Here are some rows, each followed by its group. Rows of different groups can look alike.
-16;-13;22;-15;-32;1;24;-8;9;-24;-41;30;30;-20;7;-40;-31;40;-55;-37;45;-23;-20;-29;48;-23;46;-9;40;8;-15;-30 Z826
69;73;-75;27;79;14;-65;9;-39;-7;81;-35;-82;-17;-4;24;82;-76;-2;45;-90;37;81;58;-41;-24;-63;-9;-50;-43;12;49 Z23
-15;-21;16;10;-11;-8;4;9;14;33;-7;-23;7;15;-8;30;12;-4;25;21;-2;5;-16;-2;-38;38;-25;18;-14;11;13;1 Z264
1;20;-23;13;24;-2;0;11;0;21;31;-50;-14;10;15;48;32;-50;20;21;-21;21;18;5;-34;17;-43;2;-51;2;6;21 Z23
24;8;-15;3;26;-4;-30;0;-16;9;28;-2;-29;-14;-10;17;40;-21;1;30;-39;17;18;30;-25;5;-32;7;-22;-11;13;27 Z358
19;14;-15;-6;3;6;-3;-12;-12;-37;-8;30;-7;-10;2;-40;-7;14;-42;-20;7;-7;12;4;38;-36;31;-15;44;-13;-10;-8 Z799
-13;-22;18;6;-13;-4;2;-3;8;20;-2;8;8;18;-15;7;-6;17;30;12;3;-3;-17;-2;-16;22;-4;14;3;5;6;-6 Z264
49;28;-37;1;39;-1;-46;-19;-33;-26;31;19;-46;-45;-4;-14;36;-17;2;18;-36;17;37;41;5;-28;-14;-7;10;-24;6;27 Z358
-23;-16;23;-21;-32;0;30;-2;9;-18;-52;21;32;-22;6;-34;-35;43;-24;-36;40;-21;-27;-28;43;-14;47;-10;29;8;-13;-30 Z826
-11;-11;21;-29;-28;2;19;-10;6;-29;-37;33;26;-3;7;-40;-38;30;-26;-35;41;-23;-16;-26;47;-27;48;-10;34;8;-18;-25 Z826
75;73;-72;25;79;14;-67;7;-42;-17;84;-20;-80;-26;-4;13;75;-75;-24;40;-93;35;87;62;-31;-31;-53;-14;-43;-46;11;53 Z358
-36;-21;41;11;-39;11;44;17;37;26;-37;-14;39;32;-6;3;-33;36;2;-22;32;-24;-32;-47;-3;22;23;2;-1;22;-13;-32 Z959
6;19;-26;2;27;-3;-8;11;-8;18;30;-38;-19;20;11;42;36;-52;25;26;-29;23;28;16;-36;19;-46;4;-50;-8;9;22 Z23
4;29;-27;13;24;5;0;20;-2;20;28;-60;-13;22;18;44;18;-48;11;14;-19;18;27;5;-33;11;-41;-4;-44;-2;5;16 Z23
26;46;-39;8;36;14;-10;11;-14;-15;28;-28;-27;-16;13;7;27;-46;-34;1;-24;10;42;12;-4;-21;-16;-14;-19;-22;-3;10 Z23
55;45;-53;2;52;3;-50;-12;-43;-40;47;19;-57;-50;-3;-19;44;-37;-34;22;-50;20;53;53;6;-38;-17;-10;-3;-32;2;34 Z358
1;30;-29;12;25;3;4;20;2;20;35;-55;-14;18;20;44;28;-50;8;15;-35;19;29;2;-32;13;-41;1;-43;-4;1;21 Z23
27;13;-24;10;29;-4;-34;-4;-21;-1;28;-4;-33;-12;-8;12;30;-16;24;27;-35;18;20;32;-22;1;-30;6;-33;-8;11;25 Z358
66;57;-66;14;68;8;-60;-1;-42;-31;72;-6;-70;-24;-3;-2;66;-48;-18;30;-63;27;65;54;-14;-39;-36;-11;-18;-38;9;46 Z358
-35;-20;30;0;-34;6;42;12;31;17;-39;-6;38;30;4;0;-41;26;8;-26;41;-21;-29;-35;11;14;26;-1;20;19;-13;-30 Z826
-29;-35;36;8;-21;-13;5;8;19;47;2;-14;15;7;-10;34;4;9;37;24;5;6;-22;-5;-44;49;-27;25;-11;19;13;3 Z264
62;47;-56;1;60;3;-55;-15;-43;-34;48;18;-58;-33;-4;-18;58;-27;-32;21;-44;23;58;53;4;-40;-21;-14;9;-36;10;34 Z358
-36;-65;52;3;-34;-25;7;-7;20;56;3;2;27;8;-20;35;-11;32;78;27;9;4;-48;-3;-46;66;-24;36;-25;32;20;4 Z264
17;14;-12;-13;7;6;-8;-14;-17;-36;-11;26;-7;-9;0;-37;1;10;-16;-17;-1;-8;19;6;36;-39;27;-14;0;-13;-9;-6 Z799
-30;-21;29;-15;-41;2;37;-5;19;-5;-48;11;39;2;6;-18;-48;29;-24;-32;44;-25;-34;-37;28;-1;38;-5;28;15;-14;-32 Z826
21;14;-12;-12;7;7;-4;-18;-13;-37;-12;32;-7;0;3;-42;-9;12;-15;-20;6;-8;10;1;42;-40;33;-16;25;-10;-14;-10 Z799
14;15;-11;-7;7;5;-6;-11;-12;-26;-8;25;-10;-20;0;-31;-2;15;-28;-13;1;-6;14;10;28;-31;20;-10;33;-17;-9;-2 Z799
6;19;-24;21;24;-2;-11;15;-5;18;31;-45;-18;-7;13;43;32;-53;-2;23;-25;21;20;14;-33;20;-44;2;-59;-4;7;25 Z23
22;41;-36;14;32;12;-6;14;-10;-2;27;-33;-28;0;13;19;32;-43;2;8;-20;14;35;9;-11;-11;-24;-11;-25;-19;-3;16 Z23
-26;-33;28;11;-14;-14;1;9;16;45;2;-26;14;26;-9;38;2;1;53;24;-1;6;-24;-8;-41;50;-29;24;-25;17;12;1 Z264
1;-28;1;-25;7;-43;-13;-37;-34;-17;3;19;0;-25;25;11;16;-12;3;16;1;21;-5;32;14;7;-20;14;24;14;15;32 Z11
57;42;-51;-2;54;0;-56;-13;-45;-45;49;25;-54;-26;-2;-24;37;-26;-26;16;-38;18;52;48;13;-43;-11;-11;-5;-34;1;29 Z358
-36;-13;32;7;-30;14;45;28;38;35;-23;-23;31;20;-4;18;-34;18;13;-16;25;-19;-35;-41;-12;21;9;2;-4;12;-7;-25 Z826
17;16;-18;-15;10;7;-7;-9;-13;-31;-8;28;-10;-2;2;-32;-7;5;-22;-14;1;-6;14;7;30;-31;24;-14;11;-4;-5;-2 Z799
-20;-29;20;3;-14;-14;0;4;12;37;9;-18;10;23;-9;35;6;3;50;23;-6;6;-22;-2;-37;40;-26;22;-18;18;19;7 Z264
14;8;-6;-18;-2;6;-2;-16;-12;-46;-29;40;1;-26;2;-55;-7;22;-53;-29;18;-15;7;1;52;-43;43;-18;43;-9;-11;-15 Z799
26;-7;-19;-34;23;-42;-30;-42;-50;-40;10;29;-18;-39;31;-11;19;-29;-15;10;-9;27;24;45;35;-14;-11;2;23;-1;13;38 Z11
17;16;-15;-8;10;6;-9;-13;-13;-30;-8;22;-9;-31;0;-33;-3;9;-26;-12;1;-4;11;5;29;-30;21;-12;29;-15;-7;-3 Z799
14;8;-6;-15;4;6;1;-18;-12;-47;-25;39;1;-10;2;-45;-21;25;-40;-27;21;-14;6;-3;53;-43;42;-19;31;-11;-16;-15 Z799
-31;-50;45;9;-25;-20;11;-1;18;49;7;-5;21;3;-17;35;-5;22;64;25;-3;3;-47;-7;-45;59;-25;30;-7;24;17;1 Z264
19;14;-10;-21;6;7;-8;-14;-17;-43;-9;39;-5;-5;2;-46;-12;14;-33;-22;11;-9;8;2;43;-44;35;-15;27;-11;-9;-9 Z799
13;13;-10;-22;2;7;-4;-12;-16;-43;-25;37;-3;-23;2;-50;-19;24;-43;-24;10;-14;10;1;46;-38;39;-17;36;-11;-7;-12 Z799
-32;-44;28;3;-14;-26;11;7;13;59;6;-29;18;36;-1;60;11;-8;64;32;-9;15;-27;4;-53;64;-44;29;-40;30;17;15 Z11
19;13;-10;-14;7;6;-8;-20;-11;-39;-5;37;-5;-29;1;-41;-8;11;-21;-19;7;-8;10;5;43;-44;34;-15;31;-14;-10;-10 Z799
18;13;-4;-14;1;5;-4;-16;-11;-45;-18;35;-4;-37;1;-48;-15;20;-47;-26;16;-13;7;-1;45;-43;40;-18;43;-10;-12;-10 Z799
30;-70;16;-35;12;-72;-81;-79;-64;-26;19;99;-29;-71;-23;-21;36;43;46;56;-34;31;-16;85;6;10;-20;37;48;15;42;50 Z11
-36;-18;35;11;-35;14;39;24;36;24;-30;-23;36;40;-7;8;-30;19;9;-22;36;-20;-34;-41;-8;19;17;2;5;13;-10;-32 Z959
-44;-69;53;-7;-36;-37;13;-9;17;52;-10;-7;31;19;-8;45;-11;13;64;28;11;10;-46;3;-43;71;-31;39;14;37;20;8 Z11
16;14;-12;-16;3;6;-8;-16;-14;-42;-8;36;-4;-22;2;-39;-10;24;-19;-21;13;-11;8;4;44;-38;35;-17;25;-13;-10;-9 Z799
-5;-6;7;-24;-19;3;17;-12;-1;-34;-32;37;19;-18;4;-44;-30;35;3;-35;36;-20;-12;-16;51;-26;49;-12;52;-2;-17;-22 Z826
-35;-22;28;-6;-35;5;40;12;26;8;-37;-4;39;33;4;-4;-35;29;-20;-27;30;-21;-34;-39;15;8;30;-1;4;16;-16;-28 Z826
-8;-29;25;-14;-19;-6;0;-9;6;2;-26;33;14;-22;-15;-17;-16;36;-7;-2;12;-9;-30;-4;5;10;17;10;32;9;3;-11 Z264
-38;-22;31;7;-37;12;41;14;37;27;-32;-14;41;23;-3;0;-38;23;5;-21;31;-24;-35;-47;0;20;23;3;-19;21;-10;-30 Z959
-3;-4;8;-22;-14;3;15;-11;-4;-38;-33;37;20;-15;5;-45;-32;34;-17;-35;35;-20;-6;-19;51;-34;48;-12;31;3;-13;-20 Z826
32;38;-45;19;50;4;-33;9;-23;11;58;-37;-46;-17;5;34;48;-63;2;37;-58;31;50;38;-40;9;-55;-1;-45;-17;15;40 Z23
-21;-31;24;9;-14;-14;2;0;13;37;16;-14;10;17;-7;36;5;3;46;23;-1;6;-18;2;-38;42;-29;23;1;15;18;9 Z264
53;37;-40;5;46;1;-50;-19;-43;-44;32;24;-50;-29;-2;-27;32;-18;-30;14;-38;16;44;43;16;-42;-7;-10;4;-24;6;27 Z358
-39;-65;55;8;-33;-25;8;-1;20;51;-4;1;26;8;-20;39;-14;29;64;27;3;4;-49;-3;-47;62;-24;33;-3;31;19;1 Z264
28;36;-39;20;48;0;-33;11;-20;13;49;-41;-43;-8;7;37;49;-57;9;34;-49;30;37;32;-41;6;-55;-1;-60;-20;14;38 Z23
6;29;-22;15;24;4;1;18;1;15;28;-48;-17;-7;17;37;30;-56;20;15;-23;18;22;5;-30;11;-38;-3;-55;-8;2;18 Z23
-36;-19;26;5;-34;8;45;15;33;26;-28;-14;37;13;2;3;-32;18;9;-21;35;-19;-36;-38;-2;17;18;2;1;14;-12;-29 Z826
-8;-8;15;-16;-23;1;22;-10;4;-34;-24;34;21;-7;6;-42;-37;42;-51;-35;33;-22;-17;-16;52;-32;48;-12;47;1;-13;-19 Z826
21;42;-40;7;29;12;-7;12;-9;-6;34;-38;-26;10;12;11;26;-44;-25;5;-31;14;39;12;-9;-13;-22;-13;-27;-18;-3;15 Z23
33;-66;19;-31;10;-67;-85;-82;-67;-29;12;105;-31;-77;-23;-29;32;39;49;56;-30;30;-21;87;8;10;-20;37;70;11;39;52 Z11
-36;-14;25;6;-34;14;37;23;38;26;-25;-23;33;26;-2;18;-32;14;15;-20;28;-20;-29;-42;-12;23;12;2;-11;12;-10;-26 Z826
-25;-35;38;6;-14;-13;3;10;18;45;5;-16;17;22;-11;36;-2;6;52;22;0;7;-24;-7;-42;43;-29;25;-13;18;10;3 Z264
-12;-12;16;-25;-24;2;22;-7;7;-24;-42;30;28;-14;8;-39;-39;39;-10;-36;42;-20;-15;-28;46;-22;47;-11;32;10;-14;-28 Z826
67;56;-65;18;64;7;-57;-9;-43;-28;59;5;-66;-34;-5;-6;65;-46;-28;30;-59;29;57;51;-8;-34;-32;-11;-15;-42;8;34 Z358
25;47;-41;9;34;14;-13;9;-11;-13;21;-25;-27;12;12;6;25;-38;-13;0;-21;11;41;13;-1;-25;-14;-17;5;-23;-6;9 Z23
20;43;-37;13;34;11;-11;10;-8;-2;25;-31;-28;10;10;16;30;-51;-23;6;-28;12;33;14;-11;-9;-22;-12;-25;-18;1;17 Z23
-15;-13;17;-24;-25;3;25;-14;9;-29;-38;37;27;-7;5;-37;-38;32;-24;-35;41;-23;-20;-23;47;-24;48;-10;21;3;-8;-25 Z826
10;4;-2;-18;-9;4;3;-14;-6;-43;-23;37;8;-24;4;-49;-23;30;-59;-32;23;-17;-4;-10;52;-40;48;-14;45;-2;-12;-18 Z826
11;7;-8;-18;-7;5;8;-14;-12;-42;-32;38;5;-30;3;-51;-26;29;-30;-30;22;-17;6;-7;52;-41;44;-17;32;-10;-15;-17 Z799
-38;-20;36;16;-38;14;39;25;37;25;-31;-14;37;24;-6;6;-34;27;22;-23;34;-21;-34;-46;-6;18;18;3;-13;13;-13;-31 Z959
-35;-12;22;10;-29;18;40;28;39;36;-14;-24;31;29;-8;14;-31;24;12;-16;30;-20;-30;-42;-17;25;10;5;-16;14;-4;-32 Z959
-9;-25;22;-3;-17;-5;0;-6;5;14;-7;19;11;-13;-16;-6;-13;30;9;4;4;-5;-24;-6;-3;12;8;10;11;7;5;-8 Z264
28;34;-38;21;47;-2;-34;13;-21;12;53;-43;-40;-3;6;40;45;-58;16;33;-46;28;39;35;-36;9;-52;3;-48;-17;13;35 Z23
-36;-14;29;8;-34;16;40;26;37;32;-23;-21;33;57;-8;11;-20;19;30;-17;29;-20;-32;-44;-14;23;13;3;-5;14;-11;-30 Z959
18;6;-16;10;24;-7;-26;1;-14;10;37;-11;-26;-1;-8;19;36;-26;27;30;-41;18;15;28;-30;12;-34;5;-18;-11;13;23 Z358
17;13;-8;-14;-3;5;-3;-17;-13;-42;-13;37;-3;-21;3;-47;-11;14;-52;-24;5;-11;14;0;48;-41;39;-17;23;-10;-15;-11 Z799
-38;-21;31;4;-35;12;42;18;32;22;-30;-12;39;32;-3;3;-45;30;4;-22;41;-23;-31;-41;4;13;24;1;-1;18;-12;-37 Z959
-47;-70;53;-3;-36;-36;9;-8;15;55;-12;-5;31;10;-7;44;-8;21;50;31;13;9;-53;0;-46;65;-32;38;-10;40;24;8 Z11
-12;-11;15;-23;-26;2;17;-5;7;-28;-35;27;25;-4;6;-43;-36;31;-19;-34;35;-20;-19;-19;49;-28;48;-11;50;8;-14;-26 Z826
-35;-51;37;13;-29;-18;6;3;20;46;-7;-10;21;-3;-17;32;-13;14;59;26;5;4;-37;-4;-44;57;-25;30;-12;26;15;4 Z264
-16;-23;17;20;-10;-7;2;9;12;34;11;-17;8;14;-7;33;7;-10;52;23;2;5;-20;-1;-38;40;-25;16;-23;12;11;8 Z264
-38;-17;31;14;-37;14;41;21;35;28;-36;-26;35;41;-7;8;-45;23;18;-20;21;-22;-32;-44;-10;20;17;2;3;13;-10;-33 Z959
16;41;-29;1;18;18;2;6;-6;-18;8;-9;-15;11;9;-8;10;-16;-23;-13;1;0;32;-3;13;-26;5;-18;-16;-16;-6;-3 Z959
-18;-15;18;-14;-29;-1;30;-7;9;-21;-56;30;30;11;5;-36;-37;35;-24;-33;44;-21;-18;-29;46;-22;48;-7;41;11;-12;-24 Z826
71;74;-76;26;85;15;-68;5;-41;-15;83;-29;-83;-9;-3;17;84;-82;-7;43;-90;38;83;61;-38;-22;-59;-10;-60;-45;12;53 Z358
-1;28;-25;17;26;3;6;21;2;21;22;-60;-14;12;22;42;32;-53;6;14;-26;20;21;2;-32;15;-41;-3;-57;-3;4;19 Z23
Which 5 groups are nearest to each row below, nearest first, going by the distance to the group's nearest row?
34;-36;3;-46;12;-51;-59;-69;-62;-59;0;96;-21;-61;-1;-51;15;35;-15;19;-14;16;9;66;48;-26;11;10;62;2;20;33 >> Z11 Z799 Z358 Z826 Z264
19;15;-16;-13;9;6;-16;-10;-14;-34;0;22;-12;-18;0;-31;0;4;-22;-15;0;-6;16;11;35;-34;23;-14;35;-14;-2;-1 >> Z799 Z826 Z959 Z11 Z23
36;2;-30;-40;28;-41;-39;-56;-58;-59;15;43;-24;-56;34;-21;22;-20;-9;13;-12;28;29;54;46;-29;-8;-2;20;-4;10;42 >> Z11 Z358 Z799 Z23 Z959
1;19;-7;10;-4;15;14;10;8;-5;-4;-11;4;25;6;-10;-4;-5;-3;-17;10;-9;6;-16;13;-12;15;-13;0;-3;-14;-12 >> Z959 Z799 Z264 Z23 Z826
51;33;-42;-6;44;-1;-49;-22;-39;-37;32;22;-47;-31;-4;-20;32;-23;-19;18;-38;16;37;46;11;-31;-9;-9;16;-30;6;27 >> Z358 Z11 Z23 Z799 Z959
-24;-38;31;3;-17;-14;11;2;23;45;8;-13;16;32;-10;37;-3;9;43;22;8;5;-27;-3;-43;55;-27;25;-16;19;14;2 >> Z264 Z11 Z959 Z826 Z23
53;36;-42;-7;43;1;-53;-20;-40;-45;25;27;-48;-34;-4;-25;35;-19;-38;17;-43;16;46;45;14;-42;-8;-10;14;-30;5;27 >> Z358 Z11 Z23 Z799 Z959
-38;-14;28;6;-30;13;43;25;39;31;-31;-26;32;34;-2;15;-25;17;32;-17;28;-16;-31;-42;-11;22;11;3;-12;16;-10;-26 >> Z826 Z959 Z264 Z11 Z799
-14;2;8;4;-13;14;23;11;14;-3;-27;-4;18;28;2;-9;-19;9;-28;-20;26;-15;-9;-26;8;-1;18;-7;-4;5;-11;-19 >> Z826 Z959 Z264 Z799 Z23
-46;-73;55;1;-35;-31;7;-2;19;57;-7;-1;29;-13;-16;46;2;30;80;31;11;6;-57;-8;-53;75;-32;39;-20;35;23;8 >> Z264 Z11 Z826 Z959 Z358
4;22;-12;-4;3;16;11;13;4;-11;6;-5;0;5;6;-7;-12;-5;-2;-18;-3;-8;12;-13;12;-20;12;-15;-1;-8;-10;-14 >> Z959 Z799 Z23 Z264 Z826
Which 3 other groups have their centres nearest to the centre of group Z959, nearest first?
Z826 Z264 Z799
Which 3 other groups have their centres nearest to the centre of group Z23, nearest first?
Z358 Z264 Z11
Which 4 groups are nearest to each row below, nearest first, going by the distance to the centre of the group?
17;14;-15;6;8;8;-6;-11;-14;-33;-7;25;-7;-7;1;-34;-3;3;-15;-17;-2;-4;14;3;33;-34;25;-12;23;-16;-9;-6 >> Z799 Z826 Z959 Z358
17;14;-13;-11;10;8;-11;-10;-11;-31;-1;22;-8;-25;0;-34;6;7;-41;-13;-10;-8;18;7;31;-32;21;-13;12;-10;-6;-5 >> Z799 Z826 Z358 Z23
-10;-33;27;-10;-25;-7;0;-12;6;-3;-26;38;16;-10;-18;-23;-25;45;17;-6;19;-14;-34;-5;14;2;23;6;34;10;2;-12 >> Z826 Z959 Z799 Z264
Which 4 groups are nearest to each row below, nearest first, going by the average distance to the group's rows?
40;-51;8;-15;17;-56;-83;-67;-61;-31;16;94;-36;-59;-26;-30;37;43;32;50;-32;27;-7;83;6;0;-18;29;49;-2;39;48 >> Z11 Z358 Z799 Z264
-1;28;-26;13;26;4;9;23;0;18;27;-55;-15;18;17;48;32;-56;15;14;-19;18;26;1;-33;14;-41;-3;-47;-10;3;21 >> Z23 Z264 Z358 Z959
19;13;-10;-25;0;6;-3;-11;-12;-42;-17;35;-4;-11;2;-44;-9;8;-22;-22;18;-11;11;0;42;-37;36;-17;28;-13;-10;-9 >> Z799 Z826 Z959 Z264
Which 3 other groups have their centres nearest to the centre of group Z358, nearest first?
Z23 Z799 Z11
Group Z959 spreads out most along one direction. Which 3 other groups' directions of most spread are closest to that one, closest first?
Z358 Z23 Z11
Which 5 groups are nearest to each row below, nearest first, going by the average distance to the group's rows?
-37;-74;56;-5;-34;-34;0;-13;11;47;-15;16;28;0;-18;34;-10;31;62;29;8;4;-58;2;-39;59;-21;37;1;32;25;5 >> Z264 Z11 Z959 Z826 Z799
Which 3 other groups have their centres nearest to the centre of group Z799, nearest first?
Z826 Z959 Z11
Which 5 groups are nearest to each row below, nearest first, going by the distance to the centre of the group?
75;76;-82;34;85;15;-67;7;-42;-14;86;-32;-84;-21;-3;25;82;-78;2;45;-88;38;85;60;-39;-25;-60;-11;-62;-43;16;51 >> Z358 Z23 Z11 Z799 Z264
Which 3 other groups have their centres nearest to the centre of group Z826, nearest first?
Z959 Z799 Z264
Group Z264 spreads out most along one direction. Which 3 other groups' directions of most spread are closest to that one, closest first?
Z826 Z799 Z11
Which 4 groups are nearest to each row below, nearest first, going by the distance to the group's nearest row?
35;-69;20;-33;11;-70;-83;-77;-65;-23;20;103;-32;-68;-23;-28;29;46;28;54;-37;30;-14;90;8;8;-22;37;46;11;42;49 >> Z11 Z358 Z264 Z799
-4;-18;11;11;7;-15;-14;4;0;39;15;-18;-8;18;-8;42;22;-16;26;34;-23;18;-8;15;-47;39;-43;20;-32;8;20;22 >> Z264 Z358 Z11 Z23
-8;-17;6;7;6;-14;-11;5;4;37;24;-21;-8;32;-8;41;28;-11;53;35;-15;16;-7;17;-46;32;-42;21;-31;8;19;19 >> Z264 Z11 Z358 Z23
16;14;-9;-2;7;6;-10;-10;-14;-31;3;21;-11;-2;0;-27;-4;9;-37;-12;9;-6;14;5;30;-27;20;-12;5;-7;-6;-3 >> Z799 Z959 Z826 Z264
